128 stands for zero in the data rows.
Some points, each followed by its number:
[144 140 127 115 104 132 122 109 108 100 142  99 150 142 132 137 130 130 143 114 133 152 124 142 150 111 155 144 132 137 145 113 134 142 124 129 144 119  92 154 124 134 141 161 128 163 142] 0
[166 126 140 126 114 130 123 127 102 117 121 127 142 119 116 140 130 130 142 136 121 126 131 139 139 124 138 120 128 125 128 109 112 123 125 143 124 119 144 117 130 140 130 152 133 107 112] 1
[140 140 122 119 142 122 119 126 117 130 117 140 125 125 131 138 126 130 123 142  94 133 131 126 134 127 124 142 128 121 111 133 137 133 128 130 136 131 116 144 149 142 141 146 111 132 127] 2
[101 127 125 147 143 100 156 124 178  86 139 115 117 145 147 128 111 125 104 140 147  88 113 123 107 139 156  97 105 107 124 112  89 128 130 104 104 124 129 103  77 110 145 116 150 109 172] 3
[213  72 149 156  73  48 135 150  84 236  81 120  89 171 140 110 158 134 128 178 133  91  98 169 123  87 162 160 116  94 125  70 172 114  94 120 128 131  55 146 166 108 101 167 135 134 160] 4
[142 103 170 110 112 128 159 119  61 132 141 124 137 102  95 149 164 123 109  52 197 132  79 129 137  71 143 165 139 139 116 116 116 106  93 152 117  96 168 116 131 161 101 138 208 104  67] 5
[115 123 117 138 106 110 115 115 137 138 138 103 135 149 134 114 150 112 147 130 149 114 125 103 115 123 166 113 120 119 136 142 104 134 156 116 137 146 122 115 145 100 132 135 111 124 152] 6
[108 100 135  98 165 143 121 129  73 170 100 170 147 128 138 113 169 128 136 116 124 139 138 148 125 129  76 101 112 114 126 116 156 134 121 120 140  97 143 122 145 166 107 125 105 107  79] 7
[129 150 155  91 140 133 122 101 109 109  95 122 163 148 116 192 133  93  79 125 166 126  98 117 111 108 142 127 112 114  67 162 142 115 120 133 132 169 117  59 153 154 145 110 174 170 122] 8
[196  94 135 108  66 149 159 105  93 100 107 143 129  71 134 130 111 175 151 149 133 181 129 112 145 135  82 116 156 161 105 123 130 127 126 162 141 149 116 123 150 161 111 161  74 113 108] 9
[110 117 129 144 103  97 127 114 154 135 144  94 133 153 117  96 165 106 165 120 154 102 133 101 105 121 198 112 122 105 123 157 103 148 173  97 149 143 126 113 144  99 148 125  99 127 160] 10
[175 176 140 150 146 139  91 116 104 110 144 102 130 167 119 162 153 136 156 162 161 110 129 149 113 176 132 140 147 111  91  72 112 159 115 116 149  91 133 148 140 151 129 115 133 104  93] 11
[156 144  99 117  99 169 134 121 160 123 130 122 119 111 130 124  86 120 142 142 118 142 163 140 131 133 129 127 119 182 124 152 135 131 125 132 133 144 132 102 133 107 147 106 149 123 128] 12
[117 118 128 107 129 159 144 111 130 121 100 144 160 100 139 123 112 121 136 167 123 147 132 111 135 148 139  99 115 132 111 137 114 101 147 144 131 142 120  70 138 140 161 128  82 136 148] 13
[ 86 139 112  90 165 131 132 131 104 142 144 135 116 127 134 101 126 111 158 102 127 149 159 123 175 133 140 139 133 155 148 125 138 111 107 133 155  83 121 176 152 144 157 142  97 122 133] 14
[174 119 113  96 112 202 135 105  94 110 140  93 163  93 131 138 122 115 132 143 159 128 186 176 139 149  91 109 136 195 151 116 124 115 103 168 177  98 114  74 135 148 119 100 141 135  89] 15
[100 113 169 143 110 119 120 105 128 121 114 121 133 103 128 162 128 118 111 125 139 124  93 103 134 121 140 112 134 152 120 154 111  89 144 136 130 162 121  99 157 110 119 135 126 130 156] 16
[131  77 123 130 158 122 157 195 106 206 115 189  80 166 125 102 149 142  99 132 124 148  87  89 105 126 150 156 126  81  45 125 222 113  90 129 112 117  73 155 169 138 106 142 154 127 110] 17
[126 109 131 129 136 127 147 144 115 168 115 146 108 143 126 122 137 130 123 134 134 136 116 108 124 127 137 143 133 111  94 124 162 119 124 122 120 108 112 137 148 137 121 132 137 130 130] 18
New points follow, each followed by the numbers of its two nearest points above by angle, nearest first.
[114 144 137 151 126 117 132 107 136 102 126 105 155 106 135 138 126 139 119 118 104 137 125 138 131 126 161 119 114 134 143 143  82 132 162 126 129 134 138 113 104 103 143 137 125 108 170] 3 6
[114 117 134 149 125 116 127 117 148 119 126 122 131 108 138 139 126 139 126 129 123 104 110 125 118 125 118 107 128 129 142 108 104 121 140 130 120 130 125 121 116 121 113 134 109 114 142] 3 16
[110 127 119 141 134 110 148 124 162 106 136 120 124 144 139 121 108 128 116 124 138 104 114 118 110 135 157 101 110 115 124 115 109 128 138 106 119 125 122 116  96 113 143 119 139 123 151] 3 10
[129 133 131 144 135 141 119 145 116 144 132 127 134 131 126 143 151 134 115 107 111 132 127 149 125 120 150 139 122 124 117 140 136 131 144 133 129 123 140 134 134 120 116 136 164 119 136] 5 17
[132 133 157  95 134 139 132  96 118 101 112 122 177 132 113 194 155  98  68 122 187 132  86  90 108 113 146 137 118 118  67 179 127 104 133 130 112 174 132  47 144 153 138 116 181 182 139] 8 16
[ 72 193  83 144 139  87  42 172 193 146 122 132  46 115 137 100 110 132 163  77 119 162 183 198 133  99  19 218 199 138 174 119 188 191  95  85  56 188 167 255 102 122  60  54 135 158  87] 14 12
[126 117 125 140 123 124 144 133 118 142 124 141 128 112 135  94 145 141 133 108 114 122 139 133 114 143 131 111 117 127 121 129 105 130 147 135 117 117 149 126 119 122 112 131 134  84 126] 7 1
[ 90 114 126 114 120 171 129 112 130 123 152  93 136  82 134 137 149 116 141 146 130 119 129 129 132 106 116 122 132 142 139 140 108 132 164 143 133 133 142 107 167 125 102 113  97 111 111] 15 16
[145 139 123 138 162 129 132 134 146 130 127 130 167 148 142 139 125 130 110 126 130 131 140 151 103 155 138 122 112 117 133 138 144 125 141 118 136 144 131 101  98 134 143  99 159 137 152] 3 8
[156 126 144 142 116 146 139 115 100 122 142  98 147 139 127 132 132 130 137 101 169 139 140 157 141 135 148 151 151 135 115 113 128 125 121 149 112 134 119 141 127 139 109 110 158 136 137] 5 0
[129 147 139 108 132 134 111 125 120 117 138 124 138 137 124 147 135 125 127 125 136 131 110 131 125 112 146 138 122 118 116 125 141 147 126 101 128 111 138 131 129 138 142 128 152 142 106] 8 11
[124 119 140 159 180 152 120 159 121 149 150 144 138 150 128 149 126 139 110 113 100 145 125 136 130 158 116 133 138 115 129 139 183 111 138 120 116 131 106 158 132 120 109 102 140 136 131] 17 18
[141 139 120 137 157 142 136 124 139 113 154 116 150 130 132 141 104 148 139 123 127 146 136 145 133 138 130 149 138 126 126 113 132 142 152 120  95 130 134 154 118 141 129 107 126 118 131] 11 0
[128 101 145 116 100 126 139 144  96 140 114 130 117 134 106 118 130 109 115 121 135 129 125 128 137  97 133 140 110 126 136 135 139 108  88 145 138 114 133 113 122 139 115 152 165 129 112] 5 4
[157 110 139 125 103 143 157 131  87 133 115 153 123  98 130 109 129 152 149 123 122 151 144 133 128 136 101 119 119 146  91 128 125 117 118 147 119 112 148 133 130 156 118 146 135  65 110] 9 1
[161 149 118 145 164 106 156 152 137 104 157 120 116 171 120 143  91 112 112 130 138 115 129 123 128 133 186 146 103 115 100 151 146 105  87 119 136 123 121 137 118 148 167 135 191 119 157] 3 8
[132 107 134 129 144 119 131 134 118 158 117 139 116 134 123 132 143 136 112 130 137 117 116 121 109 120  90 132 131 114 128 116 138 142 122 111 131 117 150 127 126 125 106 103 124 123  94] 7 18
[149 138  97 173 145 198 150 166 118 165 105 133 123 204  63  36 176  85 128 173 129  85 176 104  52 234 142 105 141  60  68 157  82 116 150 144 111 148 109  28  99 148 133  79 169 131 145] 10 13
[127 140 105 127 146 112 123 119 148 129 141 110 129 127 139 153 141 111 121 116 127 119 127 122 120 118 134 138 144 131 128 128 105 148 143 119 150 143  95 144 151 112 122 118  97 143 140] 6 10
[143 130 128 141 160 131 122 132 134 127 132 124 160 164 134 138 121 136 110 124 130 126 141 144 118 158 135 122 114 115 128 132 137 122 144 127 122 138 133 104 105 131 140 100 147 138 155] 3 8
[133 145 135 107  25 111  71 105 118 102 123 113  88 150  89  77 141  89 200 138 147 140 146 133 128 125  98 118 145 139 159 136  92 149  95 111 147 128 169 142 114  98 131 148 124 137  93] 6 10
[176 110 152 122 116 133 128 117  51 158 120 144 175 154  91 107 177 117 161  97 192 158 130 118 135 173 135 152 164  98 117 132 136 100 118 155 129 142 127 118 148 150 124 145 122 144 122] 5 1
[127 127 148 127 111 123 122 122 122 114 102 144 126 128 114 124 107 119 127 146 115 138 119 122 139 129 119 119 123 122 132 137 124 106 115 136 122 144 131 107 116 138 129 141 123 132 130] 13 16
[153 114  86 148 141 106 175 136 168 121 160 105  93 136 144 123  95 139 127 167 144 100 132  73 129 162 146 126 147 133 127 115 143 100 106 138 154 131  56 139 141 123 137 127  67 143 172] 3 6
[ 98 116 115 117 128  93 146 113 122 156 116 138 126 113 137 100 132 117 138 107 141 143 139 115 146 129 139 137 130 132 143 156 114 101 128 137 124 143 113 141 148 127 126 135  90 118 158] 14 6
[137 128 136 117 120 118 103 131 118 148  98 149 110 130 124 130 113 115 136 151 114 131 133 151 140 118  98 134 127 131 140 112 150 113  99 129 129 138 136 140 143 145 114 131 126 138 107] 7 4
